Rotation paths and how fast each direction turns (degrees per step)
Each turn is a multiple of 5 degrees from 10 to 175, or 0.
Each row of a path follows its step; steps can be skipped.

step 0: [  7.4   2.7  -6.0  -3.3   0.6  23.4 -15.0  -5.4 -17.8   9.1  29.1  10.3
 -16.7  -4.5  -6.8  -9.4  -2.5  16.8   7.1   3.6 -27.2   5.4  -8.7  11.0
  12.0 -11.5  16.0   3.4   2.1 -17.2 -15.6  -5.9  -0.7   5.1 -21.8   9.3
  -0.9 -10.9   6.9  -9.6  10.1   0.6 -21.8   8.8  13.9  -5.4 -21.9  -4.0
   0.8  14.9   9.9 -15.1  24.6]
step 2: [ 16.1 -11.9 -10.7  -1.8  -1.0   0.9  -8.9  -3.5 -20.9  13.8  16.3  -5.6
  19.4  -0.8  -3.0   5.3  17.1 -17.2   0.6   7.8   1.2  28.2  13.0   3.8
   1.5   1.3   0.8 -12.3  -0.5 -30.9 -20.9 -18.6  10.5  22.4  18.0   3.9
  -3.3   2.0  -3.4  -8.5  23.7  -9.9  -0.8  15.9 -19.0   9.2  -5.4  14.3
  -6.4  -5.8  -0.5  -1.4   4.7]
step 3: [  4.8  -8.6 -25.8 -10.4  18.0   7.5  -6.2  10.4  -0.6  11.7   7.5  15.5
  22.7   7.3  15.3  -0.4   4.5 -17.2  -3.3   2.2   3.6   3.0  -2.1  18.1
   1.3  -5.2  -7.4  -1.2   4.2 -16.0  -2.0  -8.0 -34.0  14.2  -4.2   7.9
   9.9  -9.5  15.0 -12.8   2.9  22.0   7.6   8.7  -0.4  12.8 -22.4 -12.1
  -2.3  20.8  20.1   6.1  11.8]
step 5: [ -6.7  10.6 -13.6   3.0  -9.4  -6.1   0.9 -20.2  -4.5   7.6 -11.6  19.1
   4.8   1.4  -6.3 -12.1  -3.6  -0.5  -7.6 -22.0 -12.7  19.0  26.5   0.5
  11.1  15.7  -6.7 -10.3   4.9 -15.0  -8.3 -26.5   2.5   8.2 -18.8  -7.4
  -5.0 -12.3  -9.6   1.4   3.7  12.3 -23.4  11.4   2.4  30.1  -6.3  -6.4
  -6.4  -1.8   6.8 -12.0  18.0]
step 8: [  6.7 -26.5 -11.2   1.4   0.2  -4.2  31.9 -12.9   8.2   7.5  -2.6   8.2
  16.3  14.3   6.2 -17.0  28.3  -0.2   5.7  -2.8   5.6  16.2   9.7   6.6
  -2.0   3.8   1.1   9.6   8.7 -17.7 -29.9 -15.7  10.3   9.3   7.7   5.5
   2.3 -12.6   6.5  13.0   7.2   0.2  -2.2 -17.7 -12.4  -5.6 -22.0  -4.2
 -10.3   4.6  10.7 -11.3   5.8]
step 9: [ -9.1 -10.8  -2.3 -15.9  -9.8   8.3  -6.5  -3.2 -21.6  21.5   8.7  -5.1
  10.8   4.5 -13.5   4.2  -0.6 -17.5 -14.4  -3.3  11.4  17.5  20.7  22.3
  -4.2  -9.5  -9.4  -9.4 -13.7 -17.0   9.5 -18.9  -6.9  15.3  -1.9  -2.0
   0.1   7.5  13.8   4.4  15.1  17.2  -2.8 -13.4  15.5   5.9 -20.2  -5.4
 -22.2   4.8   0.6 -17.9  17.8]
step 13: [-20.6 -13.1   5.1  -9.8  24.1 -15.3  -5.1 -12.1 -14.4  -8.9  21.8  12.2
  -3.1  -2.6  -0.6   0.4   1.2  -7.5 -19.0  -5.4  -1.7  11.9  13.8  -0.4
  12.1 -16.4   5.2   5.8  -3.2  -6.8  -6.4   2.4  -2.0  20.9  17.2  22.6
   7.9   0.8   8.6 -10.5  28.6  -8.5 -15.7  -9.6 -19.0  -8.2 -12.5  13.1
 -10.3   4.9   4.5 -19.2  14.4]
step 18: [ -2.8  -1.0  -7.7  10.2 -10.9   1.4   1.3  -5.2 -14.3  26.0  -4.8  -2.8
 -10.1 -15.0   3.4  14.1  12.4  -7.3   2.0  -6.3 -16.3   4.6   2.2  23.2
  -1.2  -4.5   4.2  -9.1   3.5 -27.2 -15.8  -7.4 -16.0  10.8   8.7   8.1
  -9.1 -17.1   8.0 -19.2  17.2 -20.1  -0.8  26.2 -21.7   7.1  -1.0  10.4
 -17.6 -13.4  -1.5  -7.9  14.0]
step 20: [-11.3  -8.5   2.3  -0.2   6.1  20.7  -9.1 -15.3 -10.7   3.5  29.9   7.9
  10.4  -6.4  15.9 -14.4   7.1   4.3  -1.6   2.8 -14.1   5.6  -2.4  -5.3
  -7.7 -20.0   1.0   6.2  -9.0 -21.1 -20.8 -17.2  -8.5  14.0  -6.6   4.4
   3.4  -3.7  16.8   5.3  14.8   9.9   2.6 -21.1  10.7  17.0  -3.9  13.9
  -2.6   5.6  19.8 -29.5   3.9]
step 23: [ -5.4  19.1 -25.8  -0.1   5.8  -8.9  -5.5   0.0  -2.2  27.2  13.4  24.1
  -8.3  24.0   1.2  -6.0   4.9   0.1  17.7  13.7  -9.1   3.8   8.9  19.2
   5.2 -21.0   2.6  -8.8   5.0  -9.9  -2.9  -2.8 -22.9   7.4 -24.3  -1.3
   3.1  -5.4  -5.9   6.5   8.6   0.0   1.0   4.6   1.9  -7.0 -22.4  -2.2
  -1.9   1.3  15.1  -8.0  30.1]
Speeds:
[-0.9 -0.5 -1.4  2.3  0.2 -3.0  0.7  0.0 -4.0 -6.9 -5.0  1.8 -3.0 -3.2
 -4.3  1.2 -2.6 -0.1 -2.1 -0.8 -3.9 -4.3  1.4  0.3  7.0  1.2 -0.1 -2.6
 -2.5 -0.6 -0.5 -4.0  4.6  6.8  3.2 -6.4 -4.5  0.8  6.7  1.5 -2.2 -0.2
 -3.7 -6.9  2.3  1.2 -4.0  0.7 -3.0  4.8 -6.0 -5.7 -2.2]	90
[-3.3  3.2  4.2  1.5  2.2 -3.0 -5.6 -2.4  1.7 -5.2  0.8  1.2 -1.4  3.3
 -1.8 -0.4  0.1 -0.1 -0.2 -1.2  1.7  1.4  3.7  1.5  5.2  1.5 -0.6 -3.0
  6.4 -1.6 -7.8 -4.9  4.3 -7.2  8.3  0.1  7.7 -1.3 -3.1 -4.6  0.3 -3.3
 -1.8  2.8 -2.3 -0.5  0.0 -0.2 -6.4 -1.2 -2.0  4.5 -2.7]	130
[ 0.3  2.3  3.3  0.5  4.2 -2.2  2.9 -3.7 -3.3 -2.5  4.2  1.6  4.0 -8.1
  2.7 -1.9 -5.1 -6.9  1.4 -2.4  0.3  2.5 -0.7 -2.3  1.3 -3.8 -2.0 -0.8
  5.6  4.1 -1.1 -0.5 -7.7 -2.6 -1.6 -1.2 -5.0  1.3 -0.2 -3.9 -0.7  3.5
  1.0 -1.4 -5.0  9.9 -0.4  3.4  1.5 -1.4 -1.7 -0.3 -5.9]	45
[ 4.6 -2.5 -1.2  0.9  3.5  0.6  2.4  0.0 -6.3  6.0  2.0 -6.3 -1.6  0.8
  4.2 -0.1 -4.2  4.1  3.2  4.9  2.1  5.8 -5.0 -5.2 -0.1 -2.0  3.2 -1.5
  6.7  0.6 -6.4  1.4  4.3 -0.8  1.5 -9.2 -2.9 -2.9 -0.5  3.5 -1.0 -2.7
 -1.3  1.8 -0.7 -6.2 -2.4  1.1 -0.5  0.7 -0.8 -2.0 -1.9]	175
[-5.5 -2.3 -1.2  1.6 -6.4 -0.3 -1.7 -5.2  2.5 -3.4  0.9 -0.4 -1.1  2.5
  0.2 -5.6  2.1  7.7 -2.1  7.3 -0.7 -4.5  0.8 -8.0  4.4  0.2 -3.5 -1.2
  3.4  0.4 -2.9  1.9 -7.5 -1.2 -2.8  0.7 -0.8 -3.2  5.3 -1.5  0.1 -5.8
  5.4 -2.6  0.7 -0.5 -2.6  2.3  5.0 -2.9  0.8 -0.7 -0.8]	110
[-4.5 -0.1  3.9 -1.6  6.6 -4.4  2.8  3.9  5.3  1.9 -5.3 -2.1  2.1 -2.4
  5.0 -5.1 -1.2  2.7 -4.1 -3.7 -6.6  3.7 -5.7 -1.4 -3.5  1.5 -3.5  1.3
  1.2  0.0  1.7  0.7  3.0  0.4  6.4  1.2  5.3 -6.2  4.9  1.8 -2.1 -1.5
  2.5 -3.5 -3.1  3.4 -2.0  0.1  3.3  4.4  3.2  0.5  2.8]	155

step 1: [ 12.2  -4.8  -0.2   4.7  -7.8  11.0 -35.0   9.1  -2.7  -8.3 -14.6  10.3
  16.5  -4.0  13.0   1.2   3.0   8.1  -6.5  12.5  -7.4 -10.3  10.1   2.4
  -3.4  -5.9 -22.3  -4.6   7.3  20.7   7.4   7.4  23.7  -6.6   3.5 -13.1
  -5.9  -6.4   1.2   6.4  21.3  -5.3   3.2 -30.1   0.0 -10.5  -9.8  -5.9
   2.3   9.9 -10.6   8.0  17.7]
step 4: [-25.6 -12.7  -9.7 -11.0  -2.5  -3.7 -15.6  24.5  -6.6 -15.3   0.0  25.4
   3.7 -20.3   1.1 -18.1   2.9   2.2   6.9  10.3   7.6  -3.4  -4.5   9.1
   5.8 -18.6 -12.8  -9.7   7.7   0.1  -1.0 -12.7  -3.1 -24.4 -17.7  -2.5
 -21.5  -8.9   6.5  -9.7  -2.9   6.3   9.8 -11.4  20.8   2.0   7.4  12.4
   3.0  -6.0   3.7  -1.1   2.4]
step 7: [  4.4  -6.0  -3.6   1.3  -2.9   7.9 -13.6   3.0  10.5 -30.1 -23.0   7.5
   1.3   4.9 -10.4   5.1   6.2  10.6   2.1  -2.2  11.7   5.6   7.8  15.7
  14.6 -16.3   0.9  11.5  -8.8 -27.5   2.9  18.0  19.0  -1.6  -3.2  16.5
   5.2   2.9  16.0  -9.5   2.5   8.4   2.3 -25.8   7.6   7.2   0.2   8.3
  16.0   1.4  20.7 -13.0   6.0]
step 8: [ -6.4  -3.1  10.5  27.8 -25.0  -3.8  -4.5  12.0  12.0  -2.4 -16.3 -14.3
  16.7 -15.0  12.0   3.6  11.3  25.8   6.5   6.6   2.8  -1.2  -0.5  -2.7
  -8.3  -3.1 -11.8   1.5   3.7  -0.8  10.9   3.9  22.5 -15.8 -19.4 -16.6
  -9.2   3.3   1.7 -13.2  -2.4  23.6  -2.6 -18.7  -9.4  -0.9  -5.1 -17.4
  -3.1  -3.4  -5.2  -6.8  -0.8]
step 11: [ -4.6  11.3 -10.3   9.7   5.9   9.7 -23.4  20.6   7.9  -4.6  -5.8  20.9
  13.6 -23.1   2.6  -7.9  -5.4  -6.9  -5.7  12.6  12.9 -11.0  -7.4   4.2
  -2.0  -1.4 -15.9   8.8   1.0  17.6   5.2  15.9  11.3 -13.9  -1.2  -8.3
 -11.5   2.1 -13.5  -8.9  23.5  -6.9   7.7 -11.4  11.7 -10.9 -19.9  11.5
  10.3  10.4   5.8  -6.9  17.5]
step 15: [-11.9 -14.2  -9.0   4.6  -7.3   3.0  -9.3   9.2   2.7  -7.8   9.0  -2.7
  20.0 -19.1  -8.6 -13.5  -1.6  18.2 -15.5   5.3  10.5  24.9  -3.6 -18.7
   5.2  -6.4 -23.3 -12.2 -17.8 -12.5  16.9  15.1  14.1  -3.4 -12.4 -28.8
   1.4   6.2  -3.7  10.3  -1.3  21.0   0.1   3.4   2.4  -5.5   3.3   0.1
  -6.5   1.7   2.7   1.5  -7.3]
step 18: [ 25.0  17.6   0.9   8.0 -10.4  10.0  -4.5   8.7   8.7 -23.6 -16.8   4.4
   7.2  -2.6  14.1  -1.9   6.7  31.6   5.6  11.9  11.0  -4.6  -3.7  -9.6
 -18.3 -18.7  -8.7   5.5   9.4   8.1  15.8  15.1  15.5 -11.7 -12.7  -4.9
 -11.9   7.8  -7.1 -14.3   8.0   8.8  12.2  -6.5  12.9  -1.2 -11.3 -15.2
  -8.8   0.1  -5.8  -8.9   0.2]
step 19: [  5.1 -18.8   7.6  -1.7  -2.6 -13.7 -12.3  19.5  17.2 -31.8 -20.1   3.5
  -5.4   5.0   4.5 -12.5   6.4   1.9 -14.4  10.8 -16.4  -9.6   4.8  19.5
  10.1  -1.6  -4.1 -15.5   2.2 -12.1  -9.9  10.1  18.4  -0.4  -2.9 -18.1
  -2.1  10.7   9.8  -2.7   6.6   7.3  -2.6  -9.5   6.4 -19.9   6.0   8.4
 -17.4 -13.7 -16.0  -1.3   5.0]
step 20: [-28.4  -7.2   5.4  -0.3 -12.7 -16.9 -15.5   7.4   0.8 -19.9  -2.4   1.1
   8.2 -31.1 -17.0  -1.1  -0.8  10.3   2.8 -11.8   7.4  -7.2  -0.5   5.2
  -2.3 -34.4  -3.3  -1.5  -6.7  15.8  -2.6   5.1   5.4   5.1   1.5 -10.6
 -22.9   3.6  -4.8   0.3  25.3   7.5   9.1   3.3   6.5 -10.2  -3.4 -11.2
  -7.7  -4.8  12.7  -6.9  -7.2]
step 21: [-13.0  14.5  -4.8  -5.5  -9.2  11.6 -24.7  21.1   5.4 -11.3  -4.4  17.2
  10.9  -9.4   7.0 -17.9   8.6 -12.7  10.6   0.6  11.1   0.5 -23.1   7.7
   6.9   0.7 -22.2   1.5   3.0   7.0   0.7  -4.0  27.6   0.6 -17.1  -6.4
   6.0  -4.6  12.5  -8.0  12.8 -13.9   6.8   4.4   9.7 -20.7 -10.3  15.7
  13.8  -6.3  -3.4   6.8   5.9]
Speeds:
[ 0.2  0.8  0.7 -0.6 -1.7  5.0 -1.2 -5.7  2.7 -1.8 -0.3 -0.5  0.2 -2.6
  3.8 -4.0 -3.1  1.7  1.8  9.1  1.8  2.9 -2.8  3.8 -0.8  1.6  0.0 -5.1
  5.9 -3.0 -2.2  3.2 -5.8  3.4  2.8  1.9 -3.0 -3.7 -1.1  1.1  2.5 -0.3
 -0.2 -3.7  2.5  7.0 -0.5 -1.9 -5.4 -2.4 -7.0  6.0 -6.9]	80
[  1.0  -4.5  -1.3   0.5   1.4   3.5  -5.9  -1.3   0.2  -2.0   4.2  -2.2
  -1.6  -2.6   0.5   2.8  -6.2  -1.5  -1.5  -1.8  -4.6   2.6   6.7  -5.5
  -1.7   2.5  -4.8   2.8   0.8   0.0   0.7  -3.2  -5.6   0.1  -4.6  -5.9
 -10.6  -3.2  -0.1  -2.8   1.7   4.1  -1.8   1.3  -2.8   0.5  -3.4  -8.1
   0.8  -1.0   2.6  -0.2   1.4]	155
[-5.1 -1.8  3.4 -3.5  1.3 -4.0  2.2  0.0 -2.3  7.3  0.4 -1.0  4.7  3.4
  0.3 -5.1  0.7  0.1 -0.4  3.0 -2.4  3.7  4.5  2.0 -0.5  5.4 -1.5 -4.3
 -1.2 -2.3  4.4 -8.0 10.4 -1.7 -0.5 -4.3 -2.7  1.1  0.8 -1.5  3.9 -3.0
 -5.2 -4.6 -3.5  3.0 -0.5  0.0 -5.2 -1.8 -2.3 -0.7  0.6]	160
[ 0.5  3.2 -5.1  1.9  6.8 -6.0  0.2  1.6 -4.3 -1.4 -1.7  1.9  2.3 -2.3
  3.0 -0.6 -3.9  0.9  4.6  7.4  1.5  0.4  3.2 -2.7 -1.4 -1.5 -7.1  5.3
  4.7 -8.7  1.6  5.9  1.8 -3.8  1.3 -0.8  0.2 -0.3  0.2 -1.1 -7.8  0.8
 -3.1  2.0  0.8  1.3  0.3  3.4 -1.4  0.6 -1.8 -0.4  6.3]	100
[ 6.5  0.8 -4.5  0.9 -7.4 -0.3 -0.1 -0.9  3.7  4.8  0.6 -6.1 -1.3 -0.4
  2.9 -6.6  1.5  0.6  2.0 -3.6  0.9 -1.4 -2.1 -3.2 -0.8  5.4 -1.8 -1.8
 -3.4 -5.2  3.0  1.5 -3.6 -1.8 -1.9 -6.1 -1.5  7.2  3.7  2.2  0.7 -2.1
  6.4  3.6  2.8  1.1 -5.0  3.6 -1.5  3.0 -5.0 -2.5  3.0]	110
[ 2.6  3.1  1.1 -5.9  3.1 -0.4 -0.8 -5.9  4.2 -3.5 -1.0  0.9 -6.8  3.8
 -5.8  0.2 -6.7 -1.9 -1.7  2.9  1.3  1.1 -6.6  5.0 -1.4 -0.4  3.8  6.5
  0.4 -5.1  0.1 -1.9  3.2 -2.9 -6.9 -4.7  2.1  0.1  4.5 -4.4  0.5 -5.1
  2.8  0.1 -3.8 -0.6 -1.3 -0.1  3.5 -3.9 -1.1  1.2  0.1]	155
